[75, 98, 9, 89]
9
[540, 241, 771, 209, 231, 550]
771
[26, -5, 10, -6, -43]
10
[28, 1, 31, 91, 25]
31
[6, 0, 7, 6, 2, 5]
7
[254, 857, -736, 459]
-736
[776, 211, 666, 631]
666
---
3480,3538,8038,3245,3543
2917,3699,2984,3033,6017
2696,3630,7664,4699,1789
: 2984

8681,2596,2182,7990,9673,5306,7269: 7990

3556,4642,5200,5523,7809,2072,1460: 5523

103,177,202,138,7,153,59: 138

55,77,96,172,193
198,89,217,108,202
225,13,76,208,93
: 217

4233,5350,9448,1371,6467,2361,8255: 1371

59,133,231,151,148: 231

-627,503,-544,-413,-767,32,-101: -413
---
[-57 -37 -45  -8 -30 -23 -33] --> -33
[-35 -40  38  45 -17 -13   9] --> -13
[ 22 -15  18  -7 -12  33 -45] --> -7
[-11   2 -57  38  20] --> 2
[-21 -30 -31 -46 -34  -9 -23] --> -30
[ 47 -31  43  28  55] --> 43
[-54  17  -6  16 -20] --> -6
[ 21 -50  49 -16 -26  52 -45] --> -16
[-31 -26  23  31 -14  17  42] --> 17
---
[ 37  12  18 -23 -55] -> 18, 37

[ -8 -18 -46  12 -16  21 -39] -> 12, 21

[ 20  52 -40  -6  16] -> -40, 52

[ 39 -21  16  58  29 -37  -1] -> 58, 58

[[-21  16   6  50  50 -55   8]
 [-11  -8  30  50   7   5   6]
 [ -8  -2  38  51  -1   8   8]] -> 50, 51

[[  2 -17  -5 -27   2  11  17]
 [  5  -6   7 -58   4   1 -21]
 [ -3  -5 -14  19  12 -38   0]] -> -58, 19
---
Input:   6  -41   28  -45  -40   26
Output: 28

Input:
-55   10   -3   24    8   -7    4
-54    8   -6   27   -1  -12  -10
Output: -3

Input: -36  -47  -21  -49
Output: -21

Input: -17   22   22  -26   48   -5
Output: 22

Input:  19  -15   41   32   16  -20  -10
Output: 41

Input: -25    8  -55  -11
Output: -55

Input:  41   18   11   -8  -29
Output: 11

Input:  -9   43  -53    3  -19
Output: -53
---
array([-19,  20, -14,  38, -55,  22,  30]) >> -55
array([-39,   9, -41,   7,  29,   9,  15]) >> 29
array([ 15, -43,  -1, -17,  11,  46, -24]) >> 11
array([ 33, -43,  53, -56,  42,  37,  47]) >> 42
array([-20, -14,  46, -22,  13, -29,  20]) >> 13
array([-16,  14,  20,  14,   6, -19,  49]) >> 6
---
[[ 0.4  2.1 -1.2 -1.9 -0.1  2.2  1.9 -1.5  2.0 -1.7 -1.5 -1.3 -0.3]
 [-0.3 -1.6  2.7 -0.9 -1.7 -0.4  2.3 -0.5 -0.6 -1.4  1.0  0.6 -0.4]
 [ 1.3 -0.7 -0.7 -1.6  2.0  1.3 -1.4  2.0 -2.0  1.5 -1.8  0.0  2.6]
 [-0.2 -0.8 -0.2 -0.5  1.3  1.4  0.9 -0.1 -1.3  1.8 -2.1 -0.3  0.1]
 [-0.5 -0.6  2.8  1.5 -1.1  1.9  2.5  2.6 -0.7 -0.8  1.3  1.0  2.9]
 [ 0.4 -0.6  0.2  0.4  0.5  1.0  0.6  0.4 -1.8  2.5 -1.6  1.9  1.3]]: 2.6

[[  3.83  -3.28  12.58  -3.42   6.21  -0.23   0.49  -6.90  -0.41]
 [ 15.34   6.90   3.95  -3.68   3.79  10.20  -6.17   1.02  -7.55]
 [ -8.26   1.80  -5.62  -5.15 -12.11  12.62   0.81   4.54 -14.41]
 [  9.71   1.14  -6.83  12.12  -2.35   7.49  -2.24  -0.15  12.33]
 [  2.10   3.31   5.39  -4.95   7.45   0.55 -12.15   5.32  -1.80]]: -14.41

[[  55.18 -171.89 -213.85 -113.65  184.05   38.22  177.11  -40.16 -200.23
   -37.44  167.99]
 [-200.52 -160.59 -140.07   79.40  -28.50 -180.39 -218.28 -112.37  -38.33
    19.26  178.56]
 [-111.75 -146.40   27.52  134.02   33.75   97.49   26.77   84.35  143.63
   105.34 -157.50]
 [ 124.81  -70.79  -79.88   93.81  174.93 -102.73 -130.18   28.24    1.78
  -203.22  -18.08]
 [-146.32 -108.65 -132.11  -13.88   93.54  -17.27  -22.09  198.46   54.43
  -126.93  190.82]
 [  87.36 -176.15  158.07 -171.99  145.52    5.00  169.89 -144.34   70.35
  -148.32   29.48]
 [ -51.76  110.04  145.39  195.80 -215.97  178.95 -160.11    8.62   44.12
  -165.23   16.09]
 [ -25.59 -139.47   85.08  -94.98  140.48 -180.90   -8.69   58.43  139.56
    69.31   49.48]
 [ -84.90   81.72   67.51 -154.21 -158.21  -39.89 -178.26  -33.68  -58.62
  -190.92 -108.99]]: -157.50

[[-117.771  -22.922  101.033   -2.097  151.324  -43.878]
 [ 139.493   76.230    8.183  -33.883  -70.658   47.651]
 [  -2.175  -34.221 -195.463   61.920   13.420   37.085]
 [  53.834   42.273  121.605  -61.408   61.002  -60.633]
 [  66.352   -4.004  -72.648  -21.005   19.067   54.421]]: 37.085

[[  94.44   34.75 -166.28  135.43   48.69    4.32   81.56  -84.17   60.67
  -106.75]
 [-157.24 -248.49   67.71  -33.22 -163.04   34.60 -131.80  -75.44   12.39
    17.13]
 [   5.01   27.70  -10.10   76.03 -112.34 -143.83  -99.24 -104.55  -22.01
  -185.94]
 [-139.40   54.24 -106.81 -125.63   65.59 -115.88   46.93 -208.58 -224.14
  -217.00]
 [ 153.40 -100.81    9.38   48.83 -117.35 -155.11 -125.36 -123.91   14.50
   -45.33]]: -185.94

[[-20.2  -4.3  16.5  -2.1 -14.5 -14.9  -1.7 -15.7]
 [  3.2 -19.6  -5.7  -6.8  -4.3  12.1 -20.5 -10.7]
 [-19.0  -2.8  14.5   4.5  14.1 -13.3  -4.4  -5.8]
 [-17.6   3.9 -25.8  -6.3   5.2   4.6  -2.7   8.9]
 [  5.4   1.2  15.2   1.3  -2.9 -21.7   5.0  -8.0]]: -5.8

[[ 0.11  0.03 -0.04 -0.02  0.03 -0.18]
 [-0.06 -0.04 -0.04  0.05 -0.05 -0.08]
 [ 0.02  0.04 -0.02 -0.11 -0.04 -0.12]
 [-0.03 -0.03 -0.03 -0.06 -0.14  0.01]
 [-0.10  0.01 -0.05 -0.01  0.01 -0.19]
 [-0.13 -0.10 -0.01  0.04 -0.10 -0.27]
 [-0.23 -0.06 -0.04 -0.05 -0.06  0.06]
 [ 0.04 -0.01 -0.11  0.03 -0.03 -0.19]
 [-0.08 -0.07 -0.05  0.00 -0.14  0.04]
 [ 0.07 -0.08  0.03  0.00 -0.06 -0.13]
 [-0.11 -0.07 -0.14 -0.03  0.07  0.15]
 [-0.05 -0.03 -0.04 -0.07  0.18  0.04]]: -0.12
---
[[-14   4 -45  -5  -7   1 -20]
 [ 10  -8 -12   4  12  -2   0]] gives 0

[[ 38 -35 -41  -2  -3  14]
 [-37  -9  28  -5  16 -10]
 [ 38 -27 -31  24  -8   4]] gives 4

[25 50 30  3 13  9] gives 9

[[ 34 -57 -28 -27  28]
 [ -7 -13 -36  -2  47]
 [-24  25   0 -29  14]] gives 14

[ 16  42  24  27  -8 -11  32] gives 32

[ -8  30 -40  -8 -53 -41 -49] gives -49

[ -3 -26  37 -11 -55 -17  24] gives 24
